In the rows, 128 means zero.
One hidden turn or mirror swaps the rows below in pairs. Which row is each named row swapped with?
j_848: [166 143 117 122 120 140 111  92 131 110 145 148  90 150 117  79 119]
j_520: [114 105 136 145 135 174 127 106 145 103 121 121 126 148  93 116 124]
j_16: [112 120 127 155 143 148 137 100 151 140 130 101 155 127  97 111 134]
j_818: [162 123 113 115 132 137 115 136 128 177 129 111 104 131 139 128 157]
j_268: [164 157 143 144 133 154 114  95 126 147 150 118 131  93 153 101 133]
j_380: [140 127 118 111 148 109 100  95 106 149 132 132 134 119 147  99 112]
j_536: [151 118 106 164 132 131 107 113 149 102 157 133 124 156  98 112 118]
j_385: [161  98 136 131 112 138 137 130 145 116 137  85 125  99 127 118 114]
j_451: [144 154 112 111 107 128 131 138 134 116 145 134 126 112 165 142 116]
j_981: [159 156 126 110 115 112 154 121 170 117 136 132 126 110 117 135 127]
j_673: [124 124 143 144 126 170 121  86 105 127 138 154  99 148 131 104 140]
j_465: [181 150 121 105 131 166 163 108 129 145 113 111 149 119 130 121 121]
j_706: [110 136 122 113 170 142  98  93 122 155 128 146 121 146 126 117 135]
j_46: [138 128 122 145 140 100 136 102 133 122 139 132 159 159  92 115 139]
j_76: [130 164 157 122 149 140 122 105 148 168 114 117 137 152 111 103 118]
j_362: [134 135 157 129 158 163 126 108 131 123 123 130 102  91 155 131 122]
j_514: [162 121 153 114 144 111 128  96 142 126 167 109 128  99 113 109 126]
j_775: [125 123 156 129 147 176 129 125 147 129  85 129 113 136 133 108 120]
j_450: [156 147 128 120 121 184 156 107 106 126  98 119 138 125 103 130 121]
j_519: [184 140 156 127 154 143 133 130 135 126 127 134  95 126 117 158 111]
j_704: [139 115 111 140 113 146 119 139 123 147 134  75 135 154 130 109 130]
j_157: [141 155 137 125 127 129 144 161 144 103 133 140 135 120 143 152 120]
j_826: [168 151 110 139 130 142 134  93 159 133 138 139 115 163 130  78 126]
j_43: [152 115 105 136 142 132  88 130 104 131 136 130 135 136 115  74 123]
j_859: [154 146 128  83 131 161 110 151 120 143 135 145 104 112 138 125 126]
j_316: [143 119 107 128 117 127 142 139 149 107 145  90 129 116 117  90 111]
j_951: [157 129 154 110 138 163 134 131 117  87 117 123 101 142 118 128  95]
j_832: [119 153 141  79 131 162 126 116 112 112 119 134 119 113 120 120 111]
j_567: [142 123 113  99 149 148 127 111 130 164 139 101 109 125  87 100 134]
j_103: [133 168 125 125 123 132 143 155 142 108 136 150 116 131 151 138 116]
j_553: [145 115 119 126 117 148 132 136 103 167 144 138 114 163 143 140 138]
j_440: [159 117 136  96 141 138 115  98 111  95 161 134 136 109 107 123 126]
j_812: [163 132 170 144 152 144 144 141 115 110  98 127 137 120 111 112 113]
j_412: [145 100 114 135 120 137 117 138 121 161 149 135 123 169 138 132 143]
j_175: [131 149 137 156 139 167 129 129 125 138 123 173 115 155 130 125 151]
j_784: [148 157 140 159 155 146 158 101 141 112 144 133 113 101 107 109 146]
j_712: [141 143  76 150 144 158  94 125 129 141 136 134 126 141 116 129 129]
j_595: [164 162 154 138 136 102 145 127 125  97 150 120 139 142 131 126 132]
j_156: [125 129 160 158 148 140 142 107 133 133  91 124 125 122 145 117 104]
j_813: [158 139 122 107 153 137 101  97  99 124 138 160 135 118 142 103 146]
j_136: [133 122 134 140 114 135 143 120 127 157 126 140 120 182 141 144 134]
j_928: [154 107 103 145 106 141 143 102 144 165 138 123 128 144 116 128 154]
j_411: [160 114 135 145 138 116 168 109 112 126 143 118 148 154  99 118 143]
j_627: [174 113 134 119 133 148 140 128 122 116 133 104 145 117  94 158 107]
j_71: [140 129  97 136 136 162 106 107  87 103 140 141 132 161 118 112 128]
j_873: [145 177 130 150 146 122 139 136 155 123 117 140 117 125 136 136 155]

j_412 pairs with j_157
j_553 pairs with j_103
j_567 pairs with j_784
j_385 pairs with j_46
j_316 pairs with j_411

One hidden turn or mirror swaps the rows below in pairs. Which row is each named row swapped with?
j_971: [111 171 123 120 115  83  97 126 146 104 106 160 100 112 137 107 130 149
 151 118 118 101 122]
j_576: [128 148 134 119 122 105  94 118 128  90 104 162  92 106 153 123 174 153
 100 157  95 118 120]
j_923: [119 155 151 177 142  93 135 132 120  99 148 128 131  92 188 112 172 151
 125 147 133  96 144]
j_533: [123 141 120 126 101 122 138 139 111 116 154 155 128  44 171 104 148 147
 124 129 136 115 150]
j_856: [139 150 155  99  91 113 128 133 125 127 115 146  65  93 152 121 157 149
 121 135 138 106 138]
j_948: [147 144 145 166 141 125 127 153 174 149 133 168 112  93 175 128 142 183
 127 134 142 110 127]
j_275: [124 129  93 121 141 123 122 134 118 145 101 138 174 128 145 140 148 139
 129 131 131 106 133]
j_827: [124 147 125 136 113 101 118 100 140  89 125 126  91 115 168 154 169 141
 106 140 179 101 137]
j_128: [122 153 139 107  86 105 109 126 133  95 130 116  84 134 162 129 150 146
 128 136 150 112 129]
j_941: [123 150 122 150 112 125 112 113 119 116 148 171 179 150 134 132 145 156
 122 133 122  95 147]
j_68: [174 113 155 134 119 115 102 130 109  98 114 181 148  75 142 113 156 161
 133 122 118 104 138]
j_404: [162 128 104 130  95 115 142 132 154 109 100 134 170 113 171 133 145 155
 119 125 160 118 151]
j_562: [117  95 117 120 114 109 129 107 138 113 123 160 119 134 160 134 155 175
 127 158 163  70 157]
j_891: [138 143  98 140 159 116 114 136 163 128 141 181 115 123 152 131 158 130
 139 120 151 136 134]
j_60: [142 124 155 179 141 112 129 127 103 114  97 163 111  99 157 108 147 186
 106 129 115  98 133]
j_487: [140 143  89 151 119 124 135 127 134 117  92 165 183 107 140 133 147 174
 119 137 138 110 139]
j_499: [133 172 132 144 104  88 121 125 152 136 123 115 142  86 173 150 161 120
 107 137 140  99 126]
j_238: [156 112 115 123 132 117 123 112 142 122 161 147 125 125 143 128 162 158
 164 166 105  88 148]
j_105: [139 144 114 128 107  81 105 129 151  99 161 177 110 105 162 114 141 145
 169 114 153 116 130]
j_763: [128  93 109 137 118 153 119 141 121 108 122 161 110 133 167 158 133 172
 136 122 150 107 133]
j_414: [147 139 126 135  95 124 169 147 124 119 140 144 108  54 153 117 147 159
 124 127 144 117 142]
j_371: [155 135 140 154 148  80 120 123 115 109 127 155 143  73 168 122 178 164
  87 128 123 105 150]
j_966: [143 134 114 142 111 115  82 126 127  80  85 163 141  75 138 127 149 158
 126 139 149  71 147]
j_897: [115 193 134 139 111  93 122 119 160 116 125 146 143 103 163 122 178 127
 136 155 117 115 133]
j_957: [144 129 106 160 137 146 119 149 138 144 141 162 148 138 131 131 159 178
 142 143 119  88 129]
j_44: [149 177 143 123 111 104 129 113 128 130 124 134 149 130 160 115 164 112
 144 130 114 110 163]
j_180: [158 167 120 157 135 119 152 122 109 110 136 139 122  96 170 146 159 143
 116 129 169  74 178]
j_392: [130 156 167 136 106 118 149 128 124 150 105 170  82 100 153 119 150 140
 125 132 140  82 149]
j_895: [122 154 141 132  83 105 135 125 176  92 134 178 123 128 161 125 162 152
 143 153 127 106 109]
j_507: [169 167 133 131  92 109  96 119 148 101 144 156 106 106 154 138 156 148
 156 140 108 122 108]
j_454: [105 128 107 105 136 105  91 129 151 104 161 132 137  93 183 136 159 174
 114 133 142 107 138]
j_406: [156 169 136 143 145 144 100 147 125 157 127 161 126  80 146 139 138 158
 122 110 116  94 141]
j_683: [136 122 122 174 154 154 141 131 150 114 128 158 137 132 141 135 132 156
 133 126 142 123 121]
j_418: [144 119 159 153 112 138 152 148 128 129 129 155 120 113 158 101 141 138
 113 120  91 105 132]
j_213: [172 136 125 138 108 139 105 144  87 116  91 140 121 125 146 133 145 169
 132 137 145  75 152]
j_605: [152 135  94 123 100 121 113 143  84  87 125 163 150  85 157 119 156 177
 143 130 135 117 133]
j_483: [ 97 131 139 139 152 125 117 107 110 114 170 161 144 101 157 116 165 168
 119 142 137 105 165]
j_573: [151 143 129 136 153 120 129 140  93 137  72 151 107 135 151 125 157 162
 133 127 130  93 136]
j_391: [138 142 136 129  98 152 104 136 108 135 121 146 116 103 151 111 176 129
 127 153  89 109 124]
j_654: [105 158 145 149  98 113 137 142 137 111 162 130 125  79 163 117 183 159
  99 140 137 109 128]
j_867: [157 110  99 113 110 117 107 118 109 120 124 156 106 125 144 141 151 180
 138 150 154  68 163]
j_708: [140 151 122 154  95 122 143 135  97 103 115 196 163 105 143 118 159 169
 136 141 128  75 144]
j_2: [145 169 138 151 152 105 123 124 144 126 137 152 124  70 166 133 126 160
 107  99 171 103 135]
j_408: [140 135 123 111 120 112 137 140 138 135  61 142 109 133 168 131 150 171
 116 138 119  81 138]
j_139: [120 125  95 113 132 124 121 144 117 105 165 179 144 109 189 135 153 180
 117 127 134  84 148]
j_855: [144 161  64 156 118 112 104 138 113 107 111 183 100 103 154 137 145 169
 122 138 151  94 144]
j_340: [167 113 116 135 128 120 105 117 164 137 153 162 130 112 154 131 136 166
 155 150  95  95 131]
j_387: [140 143 128 150 117 111 127 129 170  92  79 148 123  69 181 113 138 146
 148 141 145 109 136]
j_653: [134 185 117 142 100 109 115  86 133  97 107 147 110 116 149 148 133 134
 125 122 151  77 153]
j_579: [140 125 142 106 157 123 152 130 155 110 111 133 113 147 166 131 158 155
 124 137 119 118 130]
j_642: [128 166 148 150  91 111 128 175 160 115 118 156 146 100 189 116 163 151
 115 141 141 111 123]
j_245: [115 165 114 121 102 122 123  95 124 110 117 145 103 116 155 150 161 126
 110 141 161  74 171]
j_629: [103 136 114 164 135 121 107 117 149  96 147 165  88 124 169 122 159 139
 146 147 168 110 139]
j_376: [130 113 102 164 102 116 130 134 142 102 174 148 130 120 183 120 150 139
 131 142 148  75 159]
j_530: [123 151 116 145 139 105 119  78 120  97 111 156 143 114 139 113 127 144
 158 130 115  97 158]
j_850: [129 135 124 107 125 117 120 141 129  97  53 147 128 122 176 115 153 159
 133 141 128  94 136]
j_212: [129 156 169 153 109 104 116 129  99 117 142 139  85 102 190 141 160 149
 128 131 114  84 148]
j_565: [152 163 159 130 123 140 118 137 151 129 153 181 107  94 175 146 151 147
 107 120 102  92 126]
j_423: [140 133  71 151  74 106 118 129 130 120 149 137 121 109 170 134 141 180
 120 135 142  94 126]
j_556: [129 127 139 113 188 115  92 124 140 116 130 151 147 114 168 117 158 153
 136 136 136 100 138]

j_139 pairs with j_565
j_392 pairs with j_562
j_708 pairs with j_895
j_971 pairs with j_966
j_642 pairs with j_941
j_44 pairs with j_404
j_948 pairs with j_483
j_454 pairs with j_406

